Each path below is one point turned by a fixed rotation once a step. After each direction that follows a path, write how fast that rotation turns it, in degrees per step (0 if it stays still).
Each turn is a multiple of 5 degrees from 10 to 175, or 0.
Each row of a path follows its step; steps can be skipped.
Rotation 1:
step 1: [  5  -6 -16 -17 -21   9   1   4  22  15   7  10  24   4  15 -18  -5 -16
   8  15  10   0  13  -3  -4  -9 -10   6  -1 -18 -12  20 -25  -8  -9   3
  -2   8   3 -12   0   5  13  -8   4  -4  11  -2   4  -4  -2 -12]
step 5: [ -8  17  12   2  -4  12  -7  -9   9  -2 -23  17 -15   6  -7   9 -13   6
  22 -16   9   5  -1   3  -8  -4  22  -4  -2  14   2   7 -13  11  -3   8
 -26 -11  -8   4  -1   0  20  14  11   8  -3   3  -7 -13  21   9]
step 8: [ -7   1   3   6  -9 -10   5   6   3   3   1   1  16   1   8   9   9 -13
 -20 -19  16   7  20   4 -24   2  14 -11   2   0  -2 -21 -12  -5  -6 -21
   8  15  -1  -2   1  15 -11 -23 -12 -22 -15  -2 -10   1   2   8]
step 12: [ -2  15 -14  -9  -4  10   7 -16  -6   3   2   9  -4   5  -8   3   9  -1
  19  17 -15  18  17  -3  21  -3  12 -10 -24   5   7  -6  -8 -20  -8   7
   8  14   9   7 -21   4   6  -2   7  13  -5 -12  -4 -15 -22   8]
step 13: [ 19  -5 -15  -1   7   1   7  13   6  24  -7   3 -15  -3  24  -2   8 -21
   9   3 -22   9  -9  17  16 -22  -8   6  -9   3   7  13 -10 -13  11   1
 -13   1   3  -8   2  -8 -21   9  -8  12  -6  10   3   4   6  11]
step 16: [ -2 -15 -20  -7  10 -17  -4   0  -5 -14 -18   5 -10   6 -11  18  -6  27
   2   6  25  -8 -17 -16   7  -5   2   9 -12  -5 -10 -16   2  23  10  -9
   2  -1   4   4   1   9   6   0 -17   7  -9  12   8  -4   4  14]
step 18: [  3   7   9  22  -4  -2  -6  -3  16  -2  -7  11  21 -12  -7  -1   5  14
  -9   7  39   8  19   1  -4 -10  -2  -9  -8   3  -3  -4   6  -6  16  -8
   3 -14  -8  15   3  -8  13   7  -4   4  -6  22  15 -12  16  -1]
step 19: [ -1  13  -7  10  -9  28 -21  -4 -17   5  12  -1  18  -3  11 -21  -3   4
 -13   4  20  -8  19  13   3   7  -2  17  -8  -7  -8  -2 -11   3   1   2
  -9   0   8  11 -14  11  -5  -3 -10  10   6 -20 -20   1   8 -10]
Speeds:
[-3 -2 -3 -1  2  1  5 -1  5  0 -4  0 -7  3 -1 -9 -3  1 -1 -3 -2 -1 -4 -1
  2 -3 -1  3 -3  8  2  4 -2 -2 -1 -1  3  3  3  0  0  6  1  3  7  1  1  6
 -3  3 -2  1] : 35
[ 1  1 -5  5 -3  3  5 -1  5  0  6 -2 -4  5  1 -3  5  0 -7 -1 -3  0  3  1
 -3  5 -1  1 -1 -2 -3 -6  5  1 -1  1 -5 -2  3  1  4 -4  7  3  0 -2 -1  2
  4 -1 -1  1] : 100
[-4  2  3 -5  4 -3  3  1  8 -3  0  1  2 -2  0  3  0  5  0  5  1  4  6 -4
  2 -1 -7 -4  2  0  1 -3  0  1  1 -4  1 -1  2  4  3  7  5 -2  1  1 -4 -1
  4 -2 -4  6] : 175
[-1  2  0  1  2 -5  4 -6  5  3  0  2 -4 -1  1 -1 -1 -1  5  4 -5 -5  4  9
  6  3  4  0  6  2 -3  1 -4  5  0  4  0 -1  1  4  0 -4 -4  2 -1  0 -2 -1
 -3 -2 -3 -1] : 40
[ 1  2  0 -1 -5 -1  4 -1  4  1 -2  5  6 -2 -2  4  1 -8 -3 -2  3 -5  0  2
  1  0  2 -1  5 -1  6 -3 -1  2  0  1  3 -1 -7 -4  2  3  4  2  8 -5  5  4
  0 -2 -2  0] : 110
[ 4  5  4 -4  0  0 -2  1  0  9 -1  4  2  4 -4  0  2 -2  2 -1  2 -1  2 -3
  2 -3  2  5  0  0 -5 -5  1  2 -3 -3  0 -1  1  1  6  2 -1  3 -4 -1 -5  4
  0 11  1 -2] : 140
Rotation 2:
step 0: [ -2  -7   5  17  14  -8  15  13  -7 -27  -6  -9   7 -10 -15 -18   3 -12
  -5 -11 -14  13  17  -2  -9  -5  -4  32  14   9   6  -4 -12  -3   0  13
  -1  23   9  -2  20   0  -3  24  -5  17  17  22 -16  20   2  13]
step 1: [ 23  -4  26   1  -2  10  10 -20 -21  -3  -6  -2   6  22  -8  -4  -1   5
  17   2 -18  -1  16  10   7   6  -9  13  -7   9 -12  12   8   1  -8   2
  21  39   8  11  15   7   2  -2   1  10   5  -1  30  13 -23   4]
step 2: [  1 -10  13  -7   6  -9   5  12 -14 -11  11 -22   7   1   2  -6  -5  17
 -10   1 -18   3  20  29   9   5  13  21  13 -19  -7 -10  -1  -7   3  29
  14  22  -1  -1  -5  13  -6  -8   3  23  21 -12 -17 -23   5  -7]
step 8: [  6   3  -6  16   3  -8   6  12 -26  -7   2   3  10 -16  14   0 -29  -6
   4   8 -14   1  16  14   0  17  -1  17   5   7 -14   0  -2 -20   1  13
  -7  24  20  -5  -6   3 -12  11 -25  26  21   0   3  27   3  14]
step 9: [ 10   9  11  19  -4 -13  -2 -14 -12  -7   1 -24  -9  14  -5 -18   3 -12
  -3   9   2   4  16  19  21  -2  -7  10   4  -5  -2 -12  17   5 -20  13
  -3  18   8  -1  22  -1   7  23  -1  21  13   5  35 -14 -17 -10]
step 14: [ 20  -5   7  16   6   4   4  -8   4  -5   9   6  -2  -1  -5  18  -8  10
  -9 -10 -14  25  13  18  19  10 -11  -2   9  -7  19  -9  -7 -33  -8  15
  21  37  -2  -5   5  -5  -3 -10 -27  10   0  -6 -12   9 -11  -7]
step 16: [ 21   5  21   3  -5  -4   5  -3 -39   9  13  -3   6 -10  12   7  -7  11
  -8   4 -13  -6  16   6  14  18  14   4 -15  18 -12  -4   8 -13   2 -14
   6  25   5 -14  17   0  -9   4   2  21   0 -23  12  20 -17  -2]
step 19: [  8 -12 -16 -10   7  -8  -2  20 -15  -4   6  -3  25 -10 -11 -19 -16   2
  11   8  -9 -14  22  26   1  12  13  23   5  -4 -14   0 -10   5  -1  29
   2  31  -1 -15   6   2   4   9   3  24   4  -6  -4  13  -6  15]
Speeds:
[-2  0  2 -1 -1  0 -1  6  1  3 -1 -4  1  8  0 -6  5 -4 -4  3 -3  0  4  1
  4 -1  0  1  2 -6  1  2  0  6  1  2 -2 -4 -5 -3 -1 -3  1  7  3  5 -3  6
 -2  2  5  0] : 170
[-2  2  0 -4  2 -2 -2  6 -5  8  3  3  0 -2  2  2  4  0  2  5  1 -4  0  3
  2  0  0  2 -4  1 -2  3 -2 -5 -6 -2  2  8  1  1 -4 -2  2 -4  8 -1  1 -1
 -4  0  5  1] : 125
[ 4 -5  5  3 -1 -3 -1  7  5 -1 -2  1 -8  2  0  1  1  4  4 -2  3 -3 -2  4
  4 -2 -4  3  4 -2 -3 -3 -2  4  3  2 -4  1  5 -4  2  1  1 -7  0 -3 -2  0
  0 -5  1 -4] : 140
[ 1  7 -1 -1 -1 -3 -5  0 -1 -3 -5 -1  2 -1  4  3  4  6  0 -2 -2 -1  1  2
  2 -7  2 -2  4  0  1 -1  1 -4 -1 -4  0 -4 -5 -3  2  5  4  2  2  5  2 -5
  0 -6  0 -7] : 100
[ 0 -3  1  2 -3 -3  1  1  3  1  4 -7  0 -1  1 -3 -2 -1  2 -4  0  2  2 -4
  3  5 -2 -2  0  1  3  0  2 -3  2 -7  6 -2 -1  2 -3  2 -4 -6  2  4 -9 -3
 -4  1  2 -7] : 35
[ 1  2 -3 -7  3  3 -2 -3 10  0 -3 -2 -1 -1  1  4 -3 -2 -4  0 -2  3  5  5
  1  3  6  2  3 -4 -4  0  1  0 -4  2  2  2 -4  3  1 -5  1 -7 -1 -3 -3  1
  0 -4 -1 -1] : 90
